0: 127/-21/-23/76/-20/-20/91/-16/-2/-17/-21/-22/-15/-20/-23/-19/-20/-21/-22/-20/118/90/-16/-20/-17/-26/-25/-28/107/-20/-13/85
1: 127/-20/-23/77/-20/-20/119/-17/-33/-17/-20/-22/-15/-20/5/-19/-21/-21/-22/-21/93/61/-17/-18/-17/-26/-21/-26/127/-19/-13/99
2: 91/-22/-23/-20/-20/-20/91/-14/-33/-17/68/-22/-15/-21/-23/-19/-21/-21/-22/-20/58/61/-17/-18/-16/-26/-23/-25/70/-19/-13/41
3: -19/-21/-23/-17/-20/-20/63/-16/-2/-18/75/-22/-15/-20/5/-19/-21/-21/-22/-19/-20/61/-18/37/-17/67/59/54/-15/-20/-13/-18
4: 63/-20/-23/-18/-20/-20/91/-16/-2/-17/115/-22/-15/-20/5/-19/-19/-21/-22/89/-21/-24/-17/41/-16/36/81/-26/-17/-20/-13/-18
5: -19/-20/-23/-19/-20/-20/63/-14/-2/-16/56/-22/-14/-21/-23/-19/-20/-21/-22/-20/-21/33/-16/44/-16/36/52/55/-17/-18/-13/-18
6: 63/-21/-23/-18/-20/-20/63/-16/-2/-19/47/-22/-15/-21/-23/-19/-20/-21/-22/67/-20/-24/-16/-20/-16/36/51/42/-17/-19/-13/-19
7: 63/-21/-23/-17/-20/-20/63/-14/-2/50/-20/-22/-15/33/5/-19/-19/-21/-22/-19/-20/-24/-16/-19/-17/36/25/63/-17/-18/-13/-18
8: -19/-21/-23/-18/36/-20/7/-14/-2/66/-20/-22/-15/32/-23/-19/-21/66/-22/-21/-18/-24/-16/-19/-17/67/81/68/-16/-20/-13/-19
9: -19/-21/-23/-19/65/-20/35/-15/-33/81/33/-22/-14/-21/-23/-19/-20/-21/-22/-20/-19/-24/-17/-19/-18/36/109/49/-16/-21/-13/-19
10: -19/-21/-23/-17/-20/-20/35/-14/-2/53/95/-22/-13/37/5/-19/-20/-21/-22/-21/-20/-24/-15/-19/-17/36/94/38/-18/23/-13/-19
11: -19/-20/-23/-19/8/-20/-21/-16/-2/-19/63/-22/-14/-19/-23/-19/-21/-21/-22/-20/-20/33/-17/49/18/-26/36/10/-16/-19/-13/-18
12: -19/-19/-23/-19/65/-20/-21/-16/-2/69/-21/-22/-14/-19/-23/-19/-19/8/-22/-19/-21/61/-18/53/27/-26/-21/29/-16/-19/-13/-17
13: 8/-21/-23/-17/36/-20/-21/30/-33/50/-22/-22/-15/-20/5/-19/-20/37/-22/-20/-21/-24/-16/-20/-17/-26/-23/20/-17/8/-13/-19
14: 36/-21/-23/14/-20/-20/-21/56/-2/-15/49/-22/-16/-17/5/-19/-21/-21/-22/-19/-21/33/13/-19/-17/-26/-22/-28/-16/-20/-13/-18
15: -19/-21/-23/-19/-20/-20/35/-17/-2/-18/96/-22/-14/-35/62/40/46/-21/-22/-20/-21/-24/-15/-19/-16/-26/-24/-28/52/48/-13/-19
16: -19/-21/-23/-20/-20/-20/-21/-18/-2/-17/76/-22/-14/-20/62/70/88/-21/-22/-19/-21/-24/67/-19/-17/-26/-24/-28/73/73/-13/-19
17: -19/-19/-23/-19/-20/-20/119/-14/-2/-16/119/-22/-16/-19/90/99/127/-21/-22/-19/-18/-24/-17/-20/-17/-26/-21/-27/127/127/-13/-19
18: -19/-21/-23/-17/-20/-20/-21/127/-2/-18/-20/-22/-15/-19/118/99/118/-21/-22/-19/-21/-24/89/-20/-15/-26/-23/-27/104/127/-13/-19
19: -19/-20/-23/67/-20/-20/-21/-16/-33/-20/-21/-22/-15/-19/118/70/61/-21/-22/-20/-20/-24/-16/-19/-17/-26/-23/-28/109/87/-13/75
20: -19/-18/-23/89/-20/-20/-21/119/-2/123/-20/-22/-15/-18/127/-19/-20/-21/-22/-20/-20/-24/-18/-19/-18/-26/-22/-27/83/100/-13/98
21: -19/96/69/-18/93/-20/-21/127/-2/127/-20/-22/-15/-22/-23/-19/-22/95/-22/-20/-20/-24/-19/-19/-16/-26/-20/-27/-16/89/-13/-20
22: -19/-21/69/46/93/-20/-21/-13/-2/105/-21/-22/-16/-20/62/-19/-19/-21/-22/-20/-21/-24/-17/63/-16/-26/-22/-26/-15/-19/-13/71
23: -19/-20/99/98/93/-20/-21/-12/-2/-15/-22/-22/-16/-20/-23/-19/-19/-21/-22/-19/-20/61/-19/123/-16/-26/-22/-27/-16/-19/60/127
24: -19/-20/127/-17/127/-20/-21/-17/-33/93/-20/-22/-15/-22/-23/-19/-20/-21/-22/-20/-20/33/-16/114/88/-26/-23/-28/-16/-21/-13/43

91/-20/-23/-19/-20/-20/63/-12/-33/-19/-23/-22/-14/-19/5/-19/-20/-21/-22/-19/50/61/-17/-19/-15/67/-24/77/-18/-19/60/-18 --> 7 6 5
63/-22/-23/-19/-20/-20/-21/-15/-33/-19/-20/-22/31/40/-23/-19/-19/-21/35/-18/85/-24/-18/-18/-18/67/-24/67/-16/-20/-13/-18 --> 7 6 13
-19/-19/38/-18/-20/65/-21/-15/-33/-15/-21/36/-15/-20/5/-19/-21/66/92/-19/-20/-24/-17/-18/35/36/-23/-25/-17/-18/-13/-18 --> 13 14 11
-19/-19/-23/-18/-20/65/-21/-16/-33/-19/-21/-22/-15/81/-23/-19/-20/66/35/-18/-21/-24/-18/-18/-17/67/78/56/-16/-19/-13/-19 --> 8 7 10
-19/51/69/-19/36/65/-21/-14/-2/-19/-22/36/-15/-19/-23/-19/24/-21/-22/-20/-21/-24/-15/-20/-17/-26/-21/-26/-15/32/-13/-18 --> 13 11 14
-19/69/-23/-21/-20/122/-21/-16/-2/-17/-22/65/-15/-20/-23/-19/-22/95/121/-20/-21/-24/-19/-20/-15/67/68/-27/-16/-19/-13/-18 --> 8 13 11
-19/72/-23/-17/-20/-20/-21/-14/-2/-18/-21/-22/-14/109/-23/70/62/-21/-22/61/-20/-24/50/-19/-17/-26/-23/-29/-17/60/-13/-20 --> 16 15 14
-19/97/7/-18/-20/-20/-21/-15/-33/-20/-21/94/90/-18/62/99/79/-21/-22/-19/-21/-24/113/-19/-17/-26/-22/-27/-15/-19/-13/-18 --> 16 15 14
-19/-21/38/-18/-20/65/-21/-17/29/-20/-21/36/-15/-20/-23/-19/-19/-21/64/127/-19/-24/-16/-18/-15/-26/80/-27/-17/-20/-13/-18 --> 6 11 4
-19/99/-23/-19/-20/122/-21/-17/-33/-19/-22/36/-16/115/-23/-19/53/95/92/-20/-21/-24/-18/-20/-17/-26/-22/-28/-17/-19/-13/-19 --> 13 8 14
-19/-20/-23/-18/-20/37/63/-15/-33/-17/81/-22/-14/83/-23/-19/53/-21/-22/-19/-21/-24/-17/-17/-17/-26/88/-27/-15/48/-13/-17 --> 10 5 11
-19/63/69/-20/93/65/-21/-16/-2/-20/-22/-22/-15/-19/-23/-19/-20/124/35/80/-19/-24/-17/-19/-16/-26/-23/-28/-16/-19/-13/-19 --> 13 12 21
-19/40/-23/-19/-20/37/-21/-18/-2/-17/-20/36/-15/39/-23/-19/-19/66/64/39/-21/-24/-17/-18/-18/-26/-23/-25/-16/-18/-13/-18 --> 13 14 11
-19/-20/-23/91/-20/-20/-21/-17/123/-19/-20/-22/-15/-18/-23/-19/-18/-21/-22/-22/-21/127/-17/127/127/-26/-23/-26/-16/-18/127/97 --> 23 12 11
